Each row has a name. Each piece below is followed by the name of the row it came from, unless a question asks for something else. Each question is about the rows just above it.

[124 138  74  89 118 191 162 163  65 170 185 146 152 116 146 201 153 157
 114 152 134]  Z_261
[179 133  72 157  94 135 126 155 100 164 112 122 139 145 119  95 115 112
 148 109 195]  Z_993
[133 135  95  72 122 164 179 119 100 148 157 145 155  94 139 195 126 110
 112 112 115]  Z_52
[133 135  95  72 122 164 179 119 100 148 157 145 137  49 153 147 141 152
 124 154 133]  Z_615
[129 111 107 192 118 135  95 117  85 140 143 104 134 159 142 141 129  86
 123  98 119]  Z_752
Which row holds these entries in another order? [135  95  72 148 133 100 145 122 164 141  49 179 119 133 124 137 153 147
 152 154 157] => Z_615
Put [ 72  94  95 100 110 112 112 115 119 122 126 133 135 139 145 148 155 157
 164 179 195] back in order: which row is it? => Z_52
Put [164 179 119 100 148 157 145 155  94 139 195 126 110 112 112 115 133 135
  95  72 122] back in order: which row is it? => Z_52

[163 127  74 121 125 129 136 116]  Z_934
[143 142  72 133 128 141 123 133]  Z_662
[165 133  94 140 135 115 133 111]  Z_579
[ 50 154  89 118 146 117 106 125]  Z_923
[110 135 159 140 129 136  98 121]  Z_168
[117 154  50 146 106  89 119 125]  Z_831
[ 93 119  77 123 127 129 143 133]  Z_619
[ 93 119  77 123 119 122 139 117]  Z_892
[ 77 123 129 136 127 137 147 126]  Z_925
[117 154  89 118  51 106 146 125]  Z_137
[117 106 125  50 154  89 118 146] is which row reordered? => Z_923
[117 125 154  89 146  50 106 119] is which row reordered? => Z_831
Which row holds these entries in another order? [ 77 147 123 127 126 137 129 136] => Z_925
Which row holds these entries in another order? [125  50 154  89 118 146 117 106] => Z_923

[138 161 129 176 164 116  82 127 121 127  73 121 128 105 123 126] -> Z_83
[126 127 148  93 103 138 170 126 106 135 148 120 125 147 126 147] -> Z_857
[126 127 148  93 103 138 170 126 106 135 148 120 125 147  97 194] -> Z_724
[110 100 103  74 138 126 143 134 140 136  97  95 129 124 139 141] -> Z_792
[124 184 148 173 160 124 198 131 115 119 160 126 126 131 117 105] -> Z_302
[117 110 147 133 147 117 199 119 168 143 152 111 125 113 131 141] -> Z_756
[110 100 103  74 138 126 143 134 140 136 120 120 128 122 130 145] -> Z_430
[110 118 131  95 120 123 138 139 134 138 147 124 124 131 125 163] -> Z_48
[122 195 124 120 109 143 166 123 138 118 155 156 128 133 117 103] -> Z_98
[139 113  95 139 130 116 117 153 139 131  95 114 122 118 126 123] -> Z_607
[130 118 139 114 113 117 138 126  95 122 116 131 139  95 153 123] -> Z_835
Put [124 138 118 123 125 124 139  95 110 120 138 131 131 134 147 163] back in order: which row is it? => Z_48
[ 74  95  97 100 103 110 124 126 129 134 136 138 139 140 141 143] is which row reordered? => Z_792
Which row holds these entries in another order? [123 139 113  95 139 130 116 117 153 139 131  95 114 122 118 126] => Z_607

[139 124 140 103 118 147 127 105] -> Z_77
[139 147 105 118 103 128 124 140] -> Z_711
[103 147 123 128 139 105 140 118] -> Z_101
[140 128 103 123 147 118 105 139] is which row reordered? => Z_101
Put [140 139 147 105 118 103 128 124] back in order: which row is it? => Z_711
Which row holds these entries in another order? [118 140 105 139 128 123 147 103] => Z_101
[103 147 118 139 124 140 127 105] is which row reordered? => Z_77
Put [103 105 118 124 128 139 140 147] back in order: which row is it? => Z_711

[185 116 181  84] -> Z_483
[188  64 148 165] -> Z_455
[194 105  59 112] -> Z_438
[ 33 166 188 148] -> Z_679
[105  60 195 112] -> Z_147
[ 60 194 112 105] -> Z_202
[165 188  64 148] is which row reordered? => Z_455
Put [ 60 112 105 195] back in order: which row is it? => Z_147
[194 112 105  60] is which row reordered? => Z_202
Which row holds these entries in another order? [105  60 194 112] => Z_202
Put [188 148  33 166] back in order: which row is it? => Z_679

[ 64 129 136 108 192] = Z_951
[122 184  69 114 230] = Z_517
[136  64 108 129 192] = Z_13
[129 108  65 136 192] = Z_534
[108 192  65 136 130] = Z_371
Put [136  65 192 108 130] back in order: which row is it? => Z_371
[114 230 122 184  69] is which row reordered? => Z_517
[129 108 192 136  65] is which row reordered? => Z_534
Put [ 65 108 130 136 192] back in order: which row is it? => Z_371
Which row holds these entries in another order? [ 65 108 129 136 192] => Z_534
Put [192 136  65 108 129] back in order: which row is it? => Z_534
Put [ 69 114 122 184 230] back in order: which row is it? => Z_517

[118 102 110 119 109 109 100 122 121 138] = Z_760
[ 80 100  95 185 184 123  32  74 105 203] = Z_626
[128 100 107  49  97  85 194 136 152  59] = Z_245
[154 101 121  39  51  87 208 170 157  52] = Z_917
[ 92 101 102 167 156 115  57  87 136 174] = Z_386
[152 103 128 108  46 110 130 168 141 126] = Z_141
[128 103 118 129  97 114  61 154 136 181] = Z_526
[135 104 122 136  73 115  93 145 140 148] = Z_638
[101 102  57  92 136  87 116 156 174 167] = Z_908
[ 62  96  78 128 216  95  96  44 143 139] = Z_769
[128 100 107  49  97  85 194 136 150  59] = Z_975
[162 103 129  56  47  94 202 189 150  56] = Z_648
Put [122 121 138 118 102 110 119 109 109 100] back in order: which row is it? => Z_760
Which row holds these entries in another order? [141 126 152 103 128 108  46 110 130 168] => Z_141
[ 57 101 167  87  92 174 136 115 156 102] is which row reordered? => Z_386

[126 125 169 115 224 134 145 126 126 122]  Z_988
[122 224 126 145 169 134 125 126 127 115]  Z_467
[134 113 123 159 104 143 138 152 130 158]  Z_145
[152 130 134 138 158 159 104 113 123 143] is which row reordered? => Z_145
[126 125 134 224 126 169 145 126 115 122] is which row reordered? => Z_988
Put [115 127 126 125 134 169 145 126 224 122] back in order: which row is it? => Z_467

[ 96  46 171 130 200 106  97  71 180 182 133 111 104  75  90 121 135 139
 118  87 164 123  76 149  98 103  89 191 128 104 119 222 111 122 123] = Z_506
[149 133 182  75 104 122  97 103 119  98 104 222 128 130 179  90  46 123
  96 171 135 164 191  71 121  75 111 123 139 106  89  87 200 111 118] = Z_811
[180  96  46  97 104 222 135  90 121  98 133  87 171 111  75 139 123 104
  89 123 182 119 111 122 128 103 164  71  76 200 118 148 106 130 191] = Z_425
Put [130 191 180  96  46  97 104 222 135  90 121  98 133  87 171 111  75 139
 123 104  89 123 182 119 111 122 128 103 164  71  76 200 118 148 106] back in order: which row is it? => Z_425
Which row holds these entries in another order? [179  90  46 123  96 171 135 164 191  71 121  75 111 123 139 106  89  87
 200 111 118 149 133 182  75 104 122  97 103 119  98 104 222 128 130] => Z_811
Which row holds these entries in another order? [ 46  71  75  76  87  89  90  96  97  98 103 104 104 106 111 111 118 119
 121 122 123 123 128 130 133 135 139 148 164 171 180 182 191 200 222] => Z_425
Which row holds these entries in another order? [118 182 122  96  76 123 200 128 130  46 164  89 191 171  75 180  71 111
  90 123 139 121 111 106  98  97  87 103 135 104 119 222 148 104 133] => Z_425
Put [123 122 111 222 119 104 128 191  89 103  98 149  76 123 164  87 118 139
 135 121  90  75 104 111 133 182 180  71  97 106 200 130 171  46  96] back in order: which row is it? => Z_506
[111 122 123  96  46 171 130 200 106  97  71 180 182 133 111 104  75  90
 121 135 139 118  87 164 123  76 149  98 103  89 191 128 104 119 222] is which row reordered? => Z_506

[158 185 180 172 217] -> Z_415
[181 174 160 213 171] -> Z_502
[160 158 172 167 183] -> Z_73
[159 212 173 181 171] -> Z_3
[174 213 181 159 171] -> Z_120
[171 173 213 159 181] -> Z_642
[156 178 191 181 209] -> Z_986
[163 164 191 177 181] -> Z_532
[177 191 162 164 181] -> Z_369
Which row holds these entries in another order? [173 213 159 181 171] => Z_642
[162 164 181 177 191] is which row reordered? => Z_369
Which row holds these entries in another order? [160 171 174 181 213] => Z_502
[171 159 181 213 174] is which row reordered? => Z_120
[181 171 173 213 159] is which row reordered? => Z_642
[171 173 212 159 181] is which row reordered? => Z_3

[ 89 139 124 120  96 143 105  80 157 117 113] = Z_678
[133  28 181 125 199  63  37 156  50  80  66] = Z_177
[105 113 157 143 120 123 117 139  89  80  96] = Z_248
[104 116 166 119 139  76 159 163  88 168 164] = Z_572
[181  37 133  80  28  63  50  67 156 125 199] = Z_768
[105 113 157 135 120 123 117 139  89  80  96] = Z_655
Which row holds these entries in another order? [ 66  80  50 156  37  63 199 125 181  28 133] => Z_177
Put [117 113  89 139 124 120  96 143 105  80 157] back in order: which row is it? => Z_678
[120  89  80 143 105 117 157  96 123 139 113] is which row reordered? => Z_248

[186 159  88  80 142 168 155 113 110  88]  Z_108
[110 192 110 136 141 203 125 148  87 104]  Z_428
[142 155 110 186 113  80 159  88  88 167]  Z_299
[148 192 141  86 203 110 110 125 136 104]  Z_783
[135 135 131 129 135 115 134 117 115 139]  Z_395
[142  88  88  80 114 155 159 110 186 167]  Z_845
[161 169  89  92 142 193  93 172  81 147]  Z_796
[138 104 139 126 115  99 142 110 141 138]  Z_456
[186 159  88  80 142 168  98 168  81 165]  Z_443
[ 83  62 181 164  94  56 170  76 210  99]  Z_767
Put [ 88 110 113 155 168 142  80  88 159 186] back in order: which row is it? => Z_108
Put [147 161 169  89  92 142 193  93 172  81] back in order: which row is it? => Z_796
[ 80  88  88 110 113 142 155 159 167 186] is which row reordered? => Z_299
Which row holds these entries in another order? [ 87 104 110 110 125 136 141 148 192 203] => Z_428

[110 124 216 170 117 166 144 111 123  82 183 113] -> Z_935
[113 117 110 123 144 125 183 111 216 166  82 170] -> Z_808
[123 215 183  82 110 166 170 117 111 144 113 125] -> Z_149
Put [113  82 117 123 125 144 166 215 110 183 111 170] back in order: which row is it? => Z_149
[113 144 183 111 117 170 110 166  82 216 123 124] is which row reordered? => Z_935
Put [ 82 110 111 113 117 123 125 144 166 170 183 216] back in order: which row is it? => Z_808

[152 106  36 123 113]  Z_913
[ 36 119 154 116 104]  Z_588
[105 123 114 152  36]  Z_991
[ 36 155 116 119 104]  Z_632
[ 36 152 123 114 106]  Z_636
Put [123 114 106  36 152] back in order: which row is it? => Z_636
[ 36 104 116 119 154] is which row reordered? => Z_588
[ 36 104 116 119 155] is which row reordered? => Z_632
[106 114 123 152  36] is which row reordered? => Z_636

[140 159  80  95  91 170  97 115  61  74 108 105  79] : Z_175
[ 97  91 140  61  79  80 106  74 115  95 108 159 170] : Z_355
[118  86 108 100  95 109 127 106  54  75 153 104  77] : Z_686
[ 75 107  62 121 122 120 111 115  60  85 133 112  87] : Z_209
[ 61 140 170  80 105  97  92 159 108  79 115  74  95] : Z_332
Which row holds these entries in another order? [ 61  74  79  80  91  95  97 105 108 115 140 159 170] => Z_175
Which row holds these entries in another order? [108 105  79 140 159  80  95  91 170  97 115  61  74] => Z_175
Put [ 60  85 133 112  87  75 107  62 121 122 120 111 115] back in order: which row is it? => Z_209
Which row holds these entries in another order? [ 79 140 159  80  95  91 170  97 115  61  74 108 105] => Z_175

[128  36 130 130 129 124] : Z_18
[129 129 112 128 129 129] : Z_440
[111 129 129 129 129 128] : Z_585
Put [128 111 129 129 129 129] back in order: which row is it? => Z_585
Put [129 129 128 112 129 129] back in order: which row is it? => Z_440

[124 151 123  90 177  78 160 159 153 159 133 113 154 126 153 146 145 176
 115 130 185 131 138 180 141 145 154 114 100  85 126 158 166 139 106 148
 185 148 106  67 108 132 100 104 140 145 161 147  84  97 143 124 139 176] : Z_772
[106 132 124 126 139 166 138  85 124 115  84 148 185 157 145 159 154 100
 104 147 131  78 161 130 159 151 180  97 176 140 114 123 141 145 160 143
 133 126 108 146 176 177 185 148 106 154  67 139 153 113 145 100  90 153] : Z_160
[ 47 107  88 118 189 135 111 139 117 114 157 104 166 134 138 182 177 142
 124 144 104 194 101  82 102 120  87 143 112 142 105 139 100 119  93 131
 109 119 129 117  81  86 130  98 109 124  84  71  79 110 111 140 131 164] : Z_635
[110 119  79 111  71 119  87 101 131 102 109 164 131 138  85 107 189 111
 143 105  81 120 118  84 157 166 139 117  88 109  82 177 134 114 130 112
  93 129  47 124 117  98 124 135 104 144 100 104 194 182 142 140 142 139] : Z_189
[107  71 142 131 129 119  84 100  87 111  82 130 102 164 124  79 189 118
 109 117 177 101 134 142 144 104 166 124 157 120 117 110 138 105 119 112
 111 135 140  47 109 182  81  86 139 114 104 139  89 131 194  93 143  98] : Z_411
[142 140 142 139 110 119  79 111  71 119  87 101 131 102 109 164 131 138
  85 107 189 111 143 105  81 120 118  84 157 166 139 117  88 109  82 177
 134 114 130 112  93 129  47 124 117  98 124 135 104 144 100 104 194 182] is which row reordered? => Z_189
Which row holds these entries in another order? [164  47 107  88 118 189 135 111 139 117 114 157 104 166 134 138 182 177
 142 124 144 104 194 101  82 102 120  87 143 112 142 105 139 100 119  93
 131 109 119 129 117  81  86 130  98 109 124  84  71  79 110 111 140 131] => Z_635
[ 67  78  84  85  90  97 100 100 104 106 106 108 113 114 115 123 124 124
 126 126 130 131 132 133 138 139 139 140 141 143 145 145 145 146 147 148
 148 151 153 153 154 154 158 159 159 160 161 166 176 176 177 180 185 185] is which row reordered? => Z_772
[ 98 107  71 142 131 129 119  84 100  87 111  82 130 102 164 124  79 189
 118 109 117 177 101 134 142 144 104 166 124 157 120 117 110 138 105 119
 112 111 135 140  47 109 182  81  86 139 114 104 139  89 131 194  93 143] is which row reordered? => Z_411
Which row holds these entries in another order? [140 130 177  87 166 134  71 124 104  88  82 131 124 114 107 135 138 102
 111 119 104 139 110 164 118 109  93 101 105 157 189  86 139 117 129 142
 119 117  79 143 131 194 100 182 142  81 144 111  98 120  84  47 112 109] => Z_635

[ 88 145 120  42  52] : Z_42
[120  88  52  42 146] : Z_379
[ 91  40 102 121 189] : Z_242
Put [ 42  52  88 120 146] back in order: which row is it? => Z_379
Which row holds these entries in another order? [121 189  91 102  40] => Z_242
Which row holds these entries in another order? [ 52  42 120 145  88] => Z_42

[167 211 168 162 115 107 168 163  86 160 113] = Z_818
[123 101 111 124 147 144  90 137 175  84  87] = Z_855
[ 80 168 113 168  99 142 164 111  75 117 127] = Z_669
[124 101  87 123 111  90 144 147 175  85 137] = Z_364
[127 168 168 111 142  80  99 113  75 163 117] = Z_2
[113 160  86 163 168 107 115 162 168 211 167] is which row reordered? => Z_818
Put [127 117  75 111 164 142  99 168 113 168  80] back in order: which row is it? => Z_669
Put [ 90 111 175 124 137  85 144 123  87 101 147] back in order: which row is it? => Z_364
Which row holds these entries in another order? [117 163  75 142 168  99 111 127 168  80 113] => Z_2

[ 88 114  93 192  66  90  88  93  61  83  86 175] = Z_742
[ 90  61  83  93  89 192  93 175  66  86  88 114] = Z_289
[175  83  66  93  86 192  88  61  91  88 114  93] = Z_45
[ 98  86 127 116  38 116  94 156 100 140 149 100] = Z_10
[175  83  71  93  86 192  88  61  91  88 114  93] = Z_651
[109 100 117 101 122 100 114 139 106 105 121 118] = Z_484
[100 149 140 100 156  94 116  38 116 127  86  98] is which row reordered? => Z_10
Which row holds these entries in another order? [175  86  93  88  61  93  88  90 192  66  83 114] => Z_742
Which row holds these entries in another order? [175  86  90  88 192  66  93  61  88  93  83 114] => Z_742
Put [ 93 114  88  91  61  88 192  86  93  66  83 175] back in order: which row is it? => Z_45
[114  61  93  88  66 175 192  83  90  86  88  93] is which row reordered? => Z_742

[132  89  39 185 156  93 129 115]  Z_999
[ 66 145  94 161 113 119  84  47]  Z_154
[ 50 120  88 137  76 184  94 107]  Z_140
[178 155 150 138 184  50 136  84]  Z_169
[131 118 165 180  82 126 146 221]  Z_721
[190 112 158  87 145 141 171 207]  Z_628
[185 115  93  90 132 129 156  40]  Z_714
[132 115  90  39 156 185 129  93]  Z_606
[112  88 158 190 145 207 171 141]  Z_778
[ 60 110 100 136  66 197 108 149]  Z_282
[ 74 107  82  86  97 211 110 117]  Z_174
[107  82  86  97 211 110 117  74] is which row reordered? => Z_174
Put [207 171 141 145  87 158 112 190] back in order: which row is it? => Z_628
Which row holds these entries in another order? [ 93 129 185 156  39  90 115 132] => Z_606
[ 93 132 115  90  39 156 185 129] is which row reordered? => Z_606
[136 100 197 149 108  60 110  66] is which row reordered? => Z_282

